In the rows, zero is written as 128.
These are runs of 6 systems, one row a step. Runs of the same system follow the same rule from any start.
G, seq 1 (11 x 18):
[[138 128 134 144 117 123 155 120  89 118  88 107  89 147 120 133 121  98]
 [125 129  96  91 128 133 118 158 135 173 131 118 145 131 103 146 134 115]
 [136 113 166 130 135 113 148 122 149 110 159 100 120 119 117 145 113 151]
 [149 106 132 142 109 159 108 130  98 127 100 133 157 133 122 107 119 155]
 [ 94  93 103 121 126 108 130 120 145 147 146 155 124 116 152 137 117 118]
 [135 138 136 117 149 137 134  89 146  96  99 112 106 145 107 116 116 126]
 [157 130 135 143 119 112 112 142 111 151 124 134 158 107 110 121 135  83]
 [107 122 133 126 115 126 126 134 147 162 156 112  84 155 140 117 124 141]
 [141 151 115 130 158 142 110 113 153  93 136 116 170 133 116 124 120 147]
 [136 127 157 142 101 104 129 130 105 135 123 152 126  88 158  95 138 123]
 [101 126  98 140 143 158 121 142 138 148 118 132 102 181 150 133 131 117]]
P, seq 2, 11 rows:
[[109 116 151 229 158 135 157  96 119 124 206 111 107 123 107 140  84 127]
 [145 157  75  90  86 152 100  99  88 144  85 128 144 133  89  58 106 166]
 [ 79 111 142 105 191 143 157 164 156 138 183  89 179  85 139 130 100  96]
 [171 136 137 116  98  95 150  97 148 135  59  90  84 169 166  85  93 151]
 [158 116 120 120 176 136 116 181 167 178 134 179 200 113 111 172 141 109]
 [129 157 157 173 109  56 155  90 120 127 165 139  53 148 150  95  96 130]
 [142 152  98 120 153 191  78 176  99 151 101 157 183 178  88 115 147 129]
 [ 85 147 136 127 114  46 150 121 120  99 201  92 125  96 176 118 111  87]
 [140 131 140  85 128 192 113 169 127 134  47 130 104 205 135 108 156 167]
 [129 115 112 156 137  57 128 127 155  90 177 124 190  87 162 200 133  70]
 [131 135 173 101  92 144 132 129  96 139  82 179  24 163 122  92 155 186]]
X, seq 3 (11 x 18):
[[124  95 176  91  87 140 140 119  51  69  77 144 128  75 137  81 125 162]
 [107  44  91 172 120 171 147 146  89 151  75 127 111 172 151 177 107  94]
 [129 118  93  50 110 110 158  74 153 121  97  95  78  84  61 179 130 125]
 [164  87 217 157 165 199 105 142 112 136 114 129 136 136  40 107 135 126]
 [149  66  85 180  35  99  96  70 146 181 154 109 115 120 135 125  98 155]
 [ 57 124  91  54 192 210 115 111 194 134 148 136 128 134  95 116 120 175]
 [173 112 183 208 159 112 115  60 157  60 120  89 182  83 124  91 105  77]
 [131 136  95 127  93 148  96 138 168 250  83 162  89 149 183  49 149 122]
 [102 163  80 143 215 101 145 116 219 111 211 109 143 153 109 224 117 103]
 [185 227 211  99 117 102 101 109 117  92 115 133 138  78 111   6 158 152]
 [114  92 106 235 133 135 110 212 105 207 169 168 173 199 221 134 114  97]]
V, seq 4:
[[102 109 125 139 112 137 142 109 134 138 160 142 110 103 156 111 106 186]
 [133 129 117 131 167 167 131 112 124 100  96 131 156 146 115 108  96 146]
 [125 117 133 128 134  88 144 113 127 139 122 127 140  97 146  95 101  78]
 [142 122 127 117 145 140 127 148 155 184 108 133 109 174 121 123 126 125]
 [153 145 118 127 125  81 120 120 153 120 167 112 159 130 112 144 110 134]
 [135 134 172 117 119 134 116 160 110 142 139 158 128 127 141  85 138 166]
 [103 125  86 149 131 127 114 134 118 108 145 116 154 175 158 136 109 119]
 [115 161 132  73 134 105 137 110 141 109 109 134 100 117 131 100 138 132]
 [144 119 162 154 152 132 117 166 107 115 119 125 148 159 120 148 145  81]
 [117 134  92 111  68  90 122 120 123 156 136 129  94 121 145 137 142 131]
 [119 144 148 112 173 173 125 147 145  99 141 135 130 145  93 160 152 156]]
G, seq 5 (11 x 18):
[[138 117 110 162 144 121  83 131 172 130 145 150 193 115 150 142 153  86]
 [128 155 153 131  91 103 124  89 147 128 130 139  49 131 147  92 150 155]
 [125 168  99 167 179 175  99 139 125 125 129 156 165 149 106 135 154  98]
 [112 182 128 121  85  68 149 118 111 132 173 110  88  88 158 110 134 128]
 [116 152 142 137 180 216 129 174 130 122  99 111 138 157 132 123 155 138]
 [141 151  90 142  79  55 149 128 118 115 153 111 154  89 183 165 125 127]
 [125 130 163  93 154 200 149 156 131 136  75 157  85 142 127 123 160 182]
 [145 132  72 180 127  79 151 125  96 102 150 130 173 121 135 208 101  93]
 [116 133 155  43 106 152 153 141 106 153  96 137  61 112 101  93 135 187]
 [129  89 115 183 181 139 142 153 115 103 150 109 200 145 115 199  99  78]
 [138 117 129  50  40  89 136 103 114 145 108 101  82 101 129  83 112 189]]
F, seq 6, 11 rows:
[[143 176 148 124 112 178 168 138  73 113 108  69 114  91  97 122 130 170]
 [128  94 114 136 112 156 148 178  94 121 121  99 200  85 171 172 128 134]
 [124  94 119  88 103 139 165 101 153 115  67 142  95  85 162 158 138 180]
 [157  93 111 150 176 129 160 112 139 120 107 160 154 118  84 204  99 113]
 [151  78 144 135  80  79 154 102 107 184 123 140  80 100 113 115  91 125]
 [ 96 100 115 125 170 187 153 137 128 166 143  98 113 168  88 134  78 143]
 [139  98 139 118 108  85 124  94 161 112 156  64 175 103 145  91  73 131]
 [129  96 170 111 173 177 120 155 146 146  85 175 145 152 139  73 116 159]
 [105  93  79 148 122  80  95  98 182 118 160 133 138 174 175 152 111 104]
 [149 182 155  86 164 113 122  92 161 139 108 163  92 128  74  69 130 131]
 [126 123 148 209 141 110 100 166  97 136 190 131 158 181 141 130 119  80]]
X, seq 7, 11 rows:
[[ 74 154 100 140 159 147 110 119 181 189 177  78 117 130 147  71 120  71]
 [141 187 144 121 156 115 115 135 211 126 162  47 158 121 159 104 144 107]
 [175 178 161 148 137 121 105 171 178 146 126 149 174 121 194  98 168 147]
 [127 182  97 167 137  88 142 142 153 129 156 189 128 138 204 161 145 153]
 [107 230 114 110 165 108 160 139  85  87 138 172 119 116 139 122 139 131]
 [129 165 155 156 131  96 166 184  39 125 137 126 138 129 159 119 115  84]
 [121 145 105  82  81  92 167 186  82 150 124  94 105 157 167 156 122 141]
 [139 124 146  71 145 129 161 181  95  78 117 119 160 137 108 194 128 159]
 [170  84 173 133  78 110 139 131  63  89  77 154 125 114 130 139 123 159]
 [101  68  80 120 104 158 139 133  80 156  97 168  93 164 109 173 113 144]
 [109  92 123  91 135 129 148  78 113  85 128 102 105 100  46 167 103 118]]
P, seq 8 (11 x 18):
[[ 92 109 175 144 113  97 142 164 116 139 180 159  82 127 178 136 144 128]
 [126 140  76 142 127 148  89 106 124  92  92 143 120 205 122 147 143 127]
 [114 141 159  95 125  99 120 139  97  80 156 143 149  71 110 134 163  96]
 [103  86 148 153  91 168 129 145 101 131 110  94  78 161 158 129 140 135]
 [122 123  63  95 115 124 100  96 167 102 124 129 155 113 109 178 150 126]
 [134 121 209 123 138 137 152 119 121  92 132 133  92  88 105 121 141 155]
 [142  77  98 188  94 170 111 118 108 152 102 113 153 125 139 138 119 125]
 [ 91 140  90  78 128 114 128  85 163 145 153 150  98  83  98 126 127 137]
 [154 138 184 160 177 178 147 125 129 101 111  85 136 135  98 111 114 134]
 [154 108  96 137  65 100 124 128 117 184 121 109 164  82 155 109 110 123]
 [ 90 139 111  95 176 154 147 127 186 170 151 150  87 145 123 132 119 160]]
V, seq 9, 11 rows:
[[141 155  60 140 100 130 142 100 134 154 119 115 116 123 132 154 117 156]
 [130 156 162 121 182 149 164 138 140 117 140 132 143  82 111 130 124 147]
 [153 108 141 178 101 117 151 135  83 138 107 108 135 134 160 113  94 124]
 [106 135  66  78 140 143 147 140 145 169 112 141 139 126 138 138 115 145]
 [146 127 174 130 170  93 167 118 152  91 145 116 124 136 120 146  89 137]
 [164 116 138 122  90 114 116 159  72 161  97 158 154 127 127  99 121 128]
 [ 73 106  82 109 149 129 131 145 149 150 181 135 127 155 141 156 107 133]
 [156 144 165  91 131 103 134  93 135  77 113 113 103 150  92 107 109 167]
 [134  97 151 132 123 131  90 177  86 133 126 145 195 117 130 113 141  81]
 [ 78 103  86 114  96 111 121 108 160 156 149 126  62 163 164 133 127 137]
 [160 160 148  92 172 145 106 107 158  70 111 128 146 146  57 140 144 147]]
Z, seq 10:
[[ 98 127  71 124  96 133 130 109 105  47 107  68 170 114 191 146 124 124]
 [118 107 129  97 136 138 169 134 133 127  61 155 132  39 170 144 154 100]
 [146  95 128 179 115 134 168 102 120 145  70 142  53 146 129 176 125 119]
 [146 162  86  97 120 148 144 125 112 159 133 121 110 116  50 183 134 164]
 [137 118 188 167 145 144 157 147  91 122 181  99 144  94  89 139 103 142]
 [121 101  98 135  93 160 126 120 105 147 121  68 158 131 145  87  80 155]
 [102  98 103  91 182 123 157 118 187 139 131 119 159 100 145 142  90 111]
 [173 119 165 125 130  82 152  83 138 124  89 143 105 120 120  92  89 132]
 [152 121 110 140 141 151  99 140 142 203 118 168 133 160  89 115 128 125]
 [ 96 155 130 125 144  95 128 116 143 122 209 123  95 162 105 129 106 139]
 [163 171 160 111 139 129 102 145 117  96 121 106 188 137 120  72 125 133]]
Z, seq 11, 11 rows:
[[115 117 166 123 117  98 157 165 111 154 136 146 103 114 177 117 131 120]
 [147 125 107 124 125 136 128 145 136 117  93 123 127 191 151 159 125 159]
 [126 117 127  90 120  93 128 141 114 116 151 171 142  99 108 164 136 138]
 [122 105 173 140 130 166 129 143  90 108 108 139 112 146 128 106 126 156]
 [104  96  81 110 112 132 108 130 113 129 131 108 139 156 112 159 123 102]
 [112 124 171  75 139 128 148 131 142 107 131 110 109  95 116 122 138 136]
 [168  83 152 162 112 141 107 120 130 125  95 108 145 143 114 132 127 112]
 [ 95 108  94 101 105 139 110 105 157 163 151 132 104 109 117 130 137 152]
 [139 140 157 143 182 142 135 101 158  81 131 112 132 127 101 136 121 125]
 [148 128 121 147  83 114 102 105  99 151 122 124 137 100 112  85 126 105]
 [ 93 136 115 138 162 170 129 138 174 167 146 117 109 140 149 120 138 125]]
F, seq 12, 11 rows:
[[114  81 160 144 109 151 105 168 119 116 146 147 129 158 159 146 150 165]
 [110 132  70  75 107 124 102  85 144  94 114 136 127 131 110 144 135 150]
 [130 119 176 138 169 120 131 122 117 103 141 160 141  84  89 129 136  86]
 [128  93 134 162  77 129 112 128  82 140  98 121  87 165 145 112 133 103]
 [ 95 140  84  84 143 168 120 128 167 157 139  84 122 124  95 145 148 114]
 [171 126 186 173 130 119 124 100 148  88 142  98 155  85 122 116 126 138]
 [133 104 107 143 104 169 103 154  95 172  83 175 144 143 147 101 137 144]
 [ 71 133  69 126 140 125 138  94 183 130 164 117 102 108 157 164 133 116]
 [190 177 167 148 159 116 151  88 123 102  91 123 131 105  85  95 108 124]
 [131  97 127 174 108 128 120 196  87 198 138 151 150 150 168 127 126  97]
 [ 86 163  80  83 109 137 148  97 180 132 138  83  63 141 155 135 133 179]]

Which system made each of these runs?
seq 13 (2 x 18):
[[119 105 168 126 156 140 154 131 128 111 109 160  84 129 125 153 140 126]
 [143 135  81 136 102 114 121 119  86 123 118 109 137 151  98 155 119 108]]

G
seq 14, 2 rows:
[[147 142 128 127 112  90 138 140 127 122 145 106 116 148 120 176 135 125]
 [144 140 149  94 111 127 134 152 100 137 138 131 125 123  90 136 131 165]]

F
seq 15:
[[127  94 120 104 105  43 105 122 124 130 143 112 156 151 132 106  89  63]
 [128 131 171  66 145 143 115 157 185 164 101 150 107 148 154  76 149 157]]

Z
seq 16:
[[113 176 120 189 163 121 140 113 116 105 166 173  65 211 125 148 115 152]
 [144 217  99  85 122 105 111 165  55 108 145 125 181 134  90 115 136 120]]

Z
seq 17 (2 x 18):
[[138 128  74 186  69 127 121  86 102  77 104  86 119 181 169 148 111 163]
 [ 98 172 113  56 171 157 144 128 139 112  96 178 144  48 124 118 164 118]]

V
seq 18:
[[128 193 154 127 157 181 120  84 132  92 111 154  84  86  74 109 178 144]
 [137 135 134 208 105 177 139 134  81 132 132  63 166  63 147 127 139 100]]

P
seq 19:
[[141  90 146  91 140 118 124  98 180 114  94 136 108 130 111 137 127 136]
 [152  85 142 155 140 118 102 118 138 142 136 158 141 151  86 139 114 108]]

F
seq 20:
[[117 165 182  99 135 154  83 116 107  97 125 140 106 105  72  66 181 100]
 [109 115 136 188 107 153  72 136 132 142 147  72 115 158 138 122 177  47]]

Z
seq 21 (2 x 18):
[[140 121 139 188 136 142 139  93 106 122 109 133 114 108 110 116 116 103]
 [113 154  82 125 119 153 136 117 127 180 128 106 104 126 110 115 122 116]]

Z
seq 22:
[[178 143 138 189 156 129 116 117  95  91 119 136 128 184  46 181 133  97]
 [127 113 129  94  50  87 105 115  82 184 159 159 104  80  93  81 124 140]]

X
seq 23, 2 rows:
[[151 165 120 129 123 130 115  84 162 119 138  78 149  97 117  88 117 151]
 [132 116 146 153 160 158 123 152 161 171 129 145 163 120 164  89 118 134]]

X
seq 24, 2 rows:
[[108 122 109 205 140 179 106  98 132 165 138 160 126 135 146  68 102 139]
 [ 87 191  50 113 169 104 138  91 149 121 151 119 123 147 122 124  99  89]]

Z
seq 25:
[[108 140 102 153 134 140 184 181  97 176 128 170 121 124 201 156 119 157]
 [121 173  81  85 162 123 199 124 129  93  98 122 115 148 149 167  89 176]]

G
seq 26, 2 rows:
[[153 130 150 137 105 126 100 136 139 151 123 161 154  87 150  91 155 140]
 [ 96 132 101 168 144 138 133 126 149 133 152 149 103 158 168 153 131 140]]

X
seq 27, 2 rows:
[[ 93 154  98  96 147 167 176 151  78 135  84 142 112 103 145 129 129 123]
 [138 115 133 145 137 103 184 154  96 131 110  97 105 144 128 189 109  83]]

Z
seq 28 (2 x 18):
[[187 191 110 158 130 125 169 115 146 168  89 113 151  94 170  85  94 167]
 [144 168 120 158 193 131 181 175 143 170 130 148 175 122 184 124  92 131]]

V
seq 29, 2 rows:
[[119 166 107 137 137 145 128 145 134 125 137  74 160 157 168  98 113 135]
 [139 139 130 103 141 100 148 150 158 129 115 129 169  95 178 130 127 123]]

X
seq 30, 2 rows:
[[ 98 167 132 127 113 116 103 124  93  71 160 131 136 131 156  90 141 138]
 [104 164 122  97 145 138 116 157  98  91 100 145 141 133 151 119 165  93]]

F
seq 31:
[[ 96  52 154 118  85 132 151 162 130 163 148 113  83  99 156 178 143 138]
 [141 106  85 138 131 141 113  66 175  97 112 135 103 172  88 182 124 170]]

P
seq 32, 2 rows:
[[161 163 104 137 100 109  98 151 113 152 119 167 143 160 139 121 147 145]
 [ 88 131 116 111 146  94 143 140 119 112 181 171 122 122 136 159 122 134]]

X
seq 33, 2 rows:
[[141 103 135 117 127 186 140 127 194 161 109 139 109  99 138 159 153 211]
 [148 104 109 183 138 114 132  64 124  74 148 149 141 117  79 180  95 145]]

Z
seq 34 (2 x 18):
[[ 88 114 113 137 138 140 126  71 119  85  81  98  89 138 131  98 124  58]
 [151 126 131 108 140 136 116 119 166 160  75 109 110 108  96 136 170  51]]

V
seq 35 (2 x 18):
[[117 101  90 162 110 120 145  96 109  75 118 121 130 107 142 201 128 119]
 [153 122 134  91 121 132 161 113 101 152  69 143 105  69  79 129 130 113]]

F
